In the data rows, 128 means zero.
What is the hidden score of each row? Scores go from 0 to 40, and 20 is about the middle. The score is a weighted sum of the row's numbers plus the product of two more (or one squared), each taken from its middle value.
[ 80  92 117 131 109 157 140 114 102 131 165 122  97 107  87 160  78 185] >> 21
[104 103 120 156 175  82 112  99 130 185 164  98 119 139  98 149 135 100] >> 17
[119 171 173  89  71 113 107  53 139  99 109 125 109 107 143 108 142 161] >> 21
[152 103 131 230 134 145 124 121 100 136  93 128 113  98 152 121 155 117] >> 17
[153  83 160 141 123 117 100 130 122 175 122  96 119 114 119 116 158 110] >> 19
[ 92  56 160 100 146 144  77 121 176 124 133  53 122 129 121 136 100 174] >> 31
[105 121 109  89 102 141 115 159 137 121 171 115 104 115 109 118 107 129] >> 19
[148 115  94 116 148 115 135 101 134 138 116 125 115 116 130 142  91 145] >> 25
[177 117 107  98 120 117 136 111 106 119 113 131 114 130 123 140  81 148] >> 28
[105 145 127 205 151 159  86 137 102 101 102 136 120 160 120 114 146 104] >> 28
[ 80 129 125 149 116 146 104 166 145 123 114 159 133 157 148 107 146 121] >> 14
[187 181 119  55 113  86 125 101 122 118 138 106 101 133 144  66 147  93] >> 27
[136 153 127  76  83 131 126  80 119 108 132 148 101 104 124 120  92 179] >> 29
[124 123 143 149 112 144 130 125 114  87 115 132 157 103 132 158 174 130] >> 12
[169 117 121 148 115 120 128 159 143 155 179  94 106 102 131 127 126 110] >> 21
[107 122 122 132  97 121 150 136 122  64 116 131 154 127 154 133 180 132] >> 21
[187 187 135 151 122 107 131  49 138 122  94 132  96  87 134 106 135 137] >> 20
[108 138 133 111 127 138 149 145 145  73 120 101 164 126 148 152 147 157] >> 15
[149 131 148 193 118 126 133 100  88 115 142 112 107 129 138 149 144 132] >> 23
[109 177 136  66  65 124 115 104 151  94 108 163 135 151  91 113 135 149] >> 38
[143 124 104  95 142 122 110 114 113 127 118 117 116 120 122 144 114 134] >> 22
[130 141 102 138 170 137  74 121 166 126 151 101 111 121 143  82 151  69] >> 19
[118 202 131 120 114 131 160  95  67  83  93 157 126 116  89 168  59 162] >> 20
[126 119 131 139  93 136 163 142 143  69 134  95 147 117 144 158 144 121] >> 16
[121 124 142 110 119 126 183 110 120 135 128 108 109 136 129 137  77 143] >> 21
[129 102 135 122 109 133 162 123 136  73 113 119 160 145 150 159 150 130] >> 18
[144 140 109 136  95 121 176 150 131  93 142 147 126 175 114 131 125 100] >> 21
[ 91 113 118 103  93 138 140 158 130  60 140 122 157 129 149 125 175 129] >> 18
[121 112 118  52 152 145 156 119 150 124 123 126 113 153  92 163  74 135] >> 37
[124 155 129 165 154 120 128  67 158 164 120 129 108 147 131 131 126 119] >> 21
[171 138 128 140 153 116  81  91 142 146 104 134 111 102 115 113 144 138] >> 18
[ 92  85  91 158 133 159 107 152  96 186 155 167 134 126 102 120 169 108] >> 14
[117 160 117 150 204 142 150 155  87 176 137 120 123 191 123 137  63  53] >> 25
[ 78  67 116  87 179 158 153 208  83 165 147 114 115 139 131 153 119  95] >> 19
[ 97 159 146 120 153 143 153 121  60  63  86 158 127 181 108 116 131 148] >> 36
[106  56 136 156 140 165  84 117  63 141 162 144  88 113  91 170 170 142] >> 27
[100 179 102  74 160 134 211 118 124 168 150 150 137 121 136 182  43 116] >> 38
[133 102 136 150 212 142 116 159  83 159 123 102 147 155 137 103 119 124] >> 17
[ 91  95 156 144  99 155  90  86 152  96 130 154 106 128 122 130 162 202] >> 23
[119 109 139 167 144 138 109 161  49 187 144 145 127 132 114 153 119  62] >> 15
[177  83 136 163 156 116 121  58 113 173 119  90 108  68 141 186 138 125] >> 23
[132 190 138  86 150 107 184 112 126 128 144 137 153 194 132  75 120  94] >> 25
[133 132 123 150 121 122 163 181 128 158 162 107 139 154 118 125  80  85] >> 12
[104 147 134 101  88  98  81  98 147  93 138 116  99 150 125  75 124 163] >> 26
[137  96 119 137 178  98  85 137 176 123  73 150 148 157 127 137  77 170] >> 14
[115 114 160 140 194 151 118 141  75 142 110 112 135 149 131 102 131 100] >> 26
[112 232 148 138 125 131 174 107 104 127  72 218 136  88 118  93 146 125] >> 11
[128 123 108  70 128 103 147  90 108 107  87 147 116 128 130 115  75 142] >> 26
[ 85  60 130 134 150 115 113 104 149 138 131 102 131 160 110 112 136 151] >> 30
[131 151 151 184 160 143 149 147 150 180 101 142 147  88 135 140 137 106] >> 3
[110 166 156 172  90 126 148 142 184 156 123 151 138 122 131  64 150 155] >> 4
[121 124 141  91 117 131  81 115 133  92 117 131 121  54 131 113 174 203] >> 20
[146 125 116 125 107 116  93  95 111 105  97 134 124 123 115 131 106 161] >> 21
[141 131 106 169 165 130 126 170  85 145 160 115 103 107 117 140 113  85] >> 20
[165  89 154 193 138 134  53  46 166 132 106  83  87  60 151 114 166 169] >> 16
[173 123 115 158 124  95 107 147 129 154 129 107 114  80 120 108 167 100] >> 11
[105  72  81 103 165 157 108 148 162 135 123 119 100 109 119 183 137 106] >> 19
[175 230 133 126  98 106 163  83 101 120  94 173 114 100 148 102 161 150] >> 34
[ 85 101 125 112 117 142 164 135 108  84 109 125 161 139 140 136 132 134] >> 16
[136  90 134 145 116 105 135 132 112 142 136  50 131 109 136 142 178 116] >> 11
[133  99 143 149  94 135 137 112 124  73 109 124 149  89 142 161 169 139] >> 17
[127  95 105 152 145 128  89 178 113 125 182  91 135 137 121 136 162  79] >> 14
[115 170 136 111 189 157 106 130 128 136 124 138 132 134 109 156 166  99] >> 27
[ 97 124  97  80 117 115 132 108 116  90 103 136 127 161 117  94  97 131] >> 28
[127  84 138 184 187 134  99 145 104 190 146 104 101  71 141 135 162  47] >> 11
[106 171 151 110 127 116 151  69 112 121 100 166 105 151 124 158  59 188] >> 26
[128 110 133 100  72 144 130 139 150 134 143 147 129 121 122 128 146 116] >> 17
[139  95 100 185 133 145 145 170 108 143 164 115 107 183 117 105 165  15] >> 32
[113 144  93 144 115 140 134 174 117 111 187  98 110 121 126 116 117  80] >> 19
[ 91  92 135 130 102 132 120 120 112  44 127  94 149 114 150 139 148 136] >> 18
[169 129 135 176 118 133 151 140 100 138 161 118 137 147 134 146 106 120] >> 23
[161 129  96  82 162 101 131  97 155 137 102 124 125 134 136 121  98 132] >> 22
[134  57 131 165 161 139  74 106  99 169 171 117 118 129 101 158 187 119] >> 24
[117 141 145 112 142 155 124 135  91 110 137 151 123 126 160 114 132 149] >> 32
[144  80 110  78 113  82  94 102 182 139  79 197 130 134 120  75  89 150] >> 19
[163 120 134 136  92 117 121  78 121 157 141 107 102  91 112 133 105 131] >> 19
[199  77 131 171 118  80 103 121 147 166 100 157 155  70 127 142 127 118] >> 17
[125 157 123  94  98 127 195  82 118 138 120 125 106  84 113 164  51 119] >> 21
[137 116  94 187 124 125  89 157 126 123 124 143 103 102 108 104 177  96] >> 12
[108  99 121 150 139 143 143 118 108 154 166 144 136 132  90 153 119 114] >> 18
[ 42 115 132 129 115 140 181 142  78 118 149  92 110 153 103 133  47 120] >> 22
[100 126 137 151  93 145  85 116 123 108 101 155 107 108 131 140 144 138] >> 17
[130  99 125 158 153 106  75 143 177 159  98 162 132 137 134 102 119 110] >> 11
[124 116 133 123  74 138 136 154 123  55 135 119 155 144 146 141 160 114] >> 18
[144 146 143 107 117 133 173 120 113 140 119 108 119 115 149 137  49 141] >> 27
[ 95 106 125 132 150 139  84 102  99 113 138 104 116 123 126 110 143 148] >> 22
[208 119 147 112 122 145 142 133 122 129 124 114 123 109 165 115 153 130] >> 29
[112 119 120 144 133 168 167 203 140 168 157 146 177 193 120 164 127  94] >> 13
[ 88 110 126 130  93 136 162 139 138  75 138 118 151 169 120 170 121 131] >> 18
[116 125 105 119 174 148 130 215 101 144 139 184 133 137 135 116 168  88] >> 20
[100 136 118 139 173 162 162 144  99 113  97 159 150 183 107 160 129 125] >> 27
[143  48 105  92 196 141  83 218 148 180 179  68 135 156 120 105 122  86] >> 22
[150  93 141 102 137 136 149 160 140 172 173  73 116 178 130 148 144  88] >> 28
[162 141 129 152 108 118  62 148 136 101 123 125 134  95 147 121 190 160] >> 19
[ 68 110 122 105 159 157 107 157 119 116 147 121 132 164  93 166 139 142] >> 32
[113 108 137 113  80 141 148 121 136  70 128 118 157 124 133 156 147 143] >> 16
[ 80 150 106  79 123 113 207 125  69 155 168 161 148 111 102 137  65 137] >> 32
[ 96 116 131 120  88 157 132 145 136  59 141 111 150 127 143 129 158 139] >> 16
[168 122 126  76  99  95 123 109 145 128 104 232 156 106 133  86  86 177] >> 39
[166 142 141 143 127 147 145 122  77 128 140 162 112 137 149 116 126 142] >> 36
